500 stands for zero in the data rows.
Here are some numbered points:
[463, 393, 473, 446, 428, 540, 469, 455, 511, 454, 484, 296, 498, 540,
 552, 446] 0
[504, 153, 399, 461, 175, 361, 376, 477, 484, 774, 167, 348, 420, 464,
 851, 292] 1
[588, 597, 582, 422, 502, 557, 500, 416, 427, 476, 536, 413, 385, 581,
 512, 544] 2
[578, 597, 541, 576, 628, 549, 554, 502, 537, 523, 532, 601, 496, 464,
 339, 595] 3
[391, 774, 459, 492, 645, 523, 602, 519, 544, 448, 641, 499, 445, 551,
 420, 644] 4
[536, 770, 571, 568, 508, 496, 528, 546, 575, 513, 615, 498, 404, 475,
 446, 596] 5
[511, 256, 525, 482, 462, 597, 441, 453, 464, 458, 387, 493, 636, 446,
 473, 428] 6
[533, 407, 541, 515, 491, 593, 441, 469, 490, 457, 469, 484, 555, 488,
 506, 456] 7
[417, 833, 605, 564, 696, 686, 592, 584, 532, 264, 772, 618, 506, 468,
 204, 628] 8
[435, 713, 449, 546, 536, 545, 533, 540, 538, 554, 570, 528, 420, 552,
 533, 557] 9
[515, 316, 429, 382, 326, 376, 479, 466, 463, 585, 443, 378, 487, 543,
 697, 414] 10
[413, 320, 401, 488, 521, 598, 476, 463, 473, 395, 454, 436, 682, 499,
 543, 416] 11
[534, 230, 474, 534, 437, 460, 452, 455, 441, 693, 240, 599, 536, 401,
 502, 354] 12
[467, 170, 425, 484, 184, 169, 407, 447, 482, 821, 168, 430, 458, 534,
 824, 257] 13
[519, 703, 580, 501, 531, 400, 490, 535, 592, 547, 557, 556, 424, 509,
 421, 650] 14
[416, 719, 481, 530, 478, 538, 480, 512, 456, 566, 563, 487, 384, 528,
 518, 568] 15
[484, 168, 487, 478, 288, 273, 389, 486, 540, 669, 308, 514, 518, 464,
 585, 321] 16
[553, 198, 497, 507, 242, 257, 401, 371, 457, 795, 134, 408, 419, 501,
 715, 307] 17
[444, 777, 471, 504, 496, 565, 560, 555, 551, 412, 715, 460, 417, 574,
 515, 576] 18
[497, 277, 472, 455, 413, 591, 423, 445, 401, 367, 392, 318, 581, 497,
 571, 424] 19
[480, 784, 551, 534, 617, 612, 577, 527, 591, 399, 719, 708, 523, 499,
 309, 672] 20
[408, 863, 523, 467, 766, 711, 656, 623, 550, 137, 893, 623, 600, 521,
 297, 692] 21
[603, 415, 580, 479, 422, 415, 476, 515, 539, 532, 454, 525, 469, 489,
 515, 453] 22
[442, 287, 458, 448, 348, 479, 438, 499, 446, 517, 413, 309, 477, 534,
 669, 372] 23
[414, 865, 492, 510, 828, 710, 635, 675, 575, 91, 916, 665, 653, 440,
 269, 714] 24
[577, 0, 379, 678, 239, 174, 282, 188, 373, 999, 0, 158, 382, 610,
 797, 0] 25
[590, 166, 507, 458, 303, 406, 428, 379, 447, 693, 228, 425, 522, 504,
 650, 345] 26
[445, 593, 465, 489, 531, 552, 487, 457, 483, 546, 527, 499, 423, 525,
 470, 556] 27
[527, 302, 475, 495, 441, 510, 473, 457, 480, 432, 429, 350, 568, 521,
 547, 373] 28
[615, 375, 581, 460, 502, 579, 490, 465, 506, 440, 452, 623, 538, 463,
 323, 495] 29
[450, 854, 567, 494, 720, 637, 583, 564, 534, 255, 808, 610, 557, 506,
 218, 654] 30
[506, 241, 478, 415, 441, 503, 474, 384, 424, 566, 304, 400, 490, 573,
 585, 355] 31
[529, 203, 525, 427, 360, 412, 489, 457, 510, 480, 404, 413, 536, 542,
 520, 400] 32
[554, 123, 490, 450, 245, 162, 356, 430, 535, 838, 148, 436, 435, 512,
 708, 268] 33
[628, 471, 633, 550, 552, 648, 463, 441, 547, 367, 487, 622, 586, 429,
 304, 502] 34
[460, 212, 418, 521, 449, 444, 424, 344, 399, 617, 217, 261, 532, 593,
 711, 333] 35
[497, 216, 424, 535, 349, 399, 414, 458, 396, 606, 313, 442, 602, 467,
 591, 400] 36
[567, 400, 492, 516, 468, 518, 515, 480, 457, 426, 457, 484, 512, 428,
 456, 503] 37
[487, 633, 528, 511, 563, 473, 548, 477, 549, 558, 525, 487, 351, 533,
 519, 596] 38
[466, 686, 480, 487, 605, 498, 552, 476, 457, 512, 531, 318, 333, 529,
 589, 596] 39
[286, 999, 608, 222, 735, 981, 803, 999, 514, 0, 999, 952, 727, 323,
 197, 999] 40
[479, 243, 454, 541, 407, 281, 495, 521, 535, 671, 370, 535, 581, 452,
 593, 356] 41
[437, 941, 560, 429, 779, 722, 599, 610, 550, 21, 985, 571, 602, 459,
 246, 788] 42
New points follow, each followed by the numbers of its two nearest points above, nearest first.
[518, 367, 528, 448, 371, 379, 530, 433, 528, 540, 456, 576, 506, 508,
 516, 464] -> 22 32
[677, 0, 483, 686, 223, 226, 244, 155, 381, 999, 0, 84, 362, 593,
 815, 0] -> 25 17
[567, 564, 502, 516, 372, 448, 500, 548, 533, 542, 520, 479, 404, 512,
 497, 520] -> 22 38
[527, 823, 521, 583, 640, 592, 510, 602, 555, 415, 675, 804, 562, 377,
 254, 661] -> 20 8
[496, 424, 562, 516, 512, 574, 525, 452, 459, 460, 456, 391, 590, 486,
 473, 460] -> 7 37
[417, 934, 574, 445, 735, 748, 643, 621, 538, 0, 996, 497, 535, 447,
 282, 739] -> 42 21
[557, 381, 436, 456, 438, 409, 450, 422, 395, 575, 386, 361, 442, 460,
 643, 464] -> 10 23
[410, 382, 458, 404, 413, 514, 456, 441, 463, 424, 487, 349, 510, 576,
 593, 429] -> 0 28
[672, 106, 525, 538, 222, 206, 343, 459, 552, 863, 83, 524, 434, 509,
 689, 250] -> 33 17
[560, 387, 442, 506, 533, 606, 439, 467, 455, 445, 453, 448, 562, 443,
 510, 463] -> 7 37
[679, 251, 608, 535, 423, 435, 405, 483, 501, 566, 285, 615, 538, 386,
 406, 388] -> 12 22
[543, 189, 451, 455, 307, 378, 373, 438, 440, 642, 277, 385, 431, 557,
 698, 358] -> 26 36
[442, 757, 530, 453, 644, 629, 589, 542, 483, 352, 705, 485, 490, 522,
 443, 682] -> 4 18
[400, 759, 479, 526, 632, 496, 595, 639, 562, 403, 719, 595, 521, 513,
 457, 597] -> 4 18
[512, 498, 513, 552, 671, 641, 484, 519, 513, 450, 469, 454, 585, 525,
 392, 510] -> 7 3
[428, 687, 441, 476, 490, 478, 516, 496, 511, 515, 539, 286, 355, 612,
 631, 581] -> 39 15
[520, 755, 576, 505, 667, 585, 583, 546, 555, 391, 661, 639, 419, 504,
 352, 627] -> 20 4
[557, 215, 476, 439, 311, 290, 450, 493, 518, 650, 389, 478, 492, 474,
 658, 351] -> 16 41
[552, 169, 495, 510, 438, 379, 464, 435, 508, 698, 283, 569, 594, 516,
 525, 307] -> 12 41
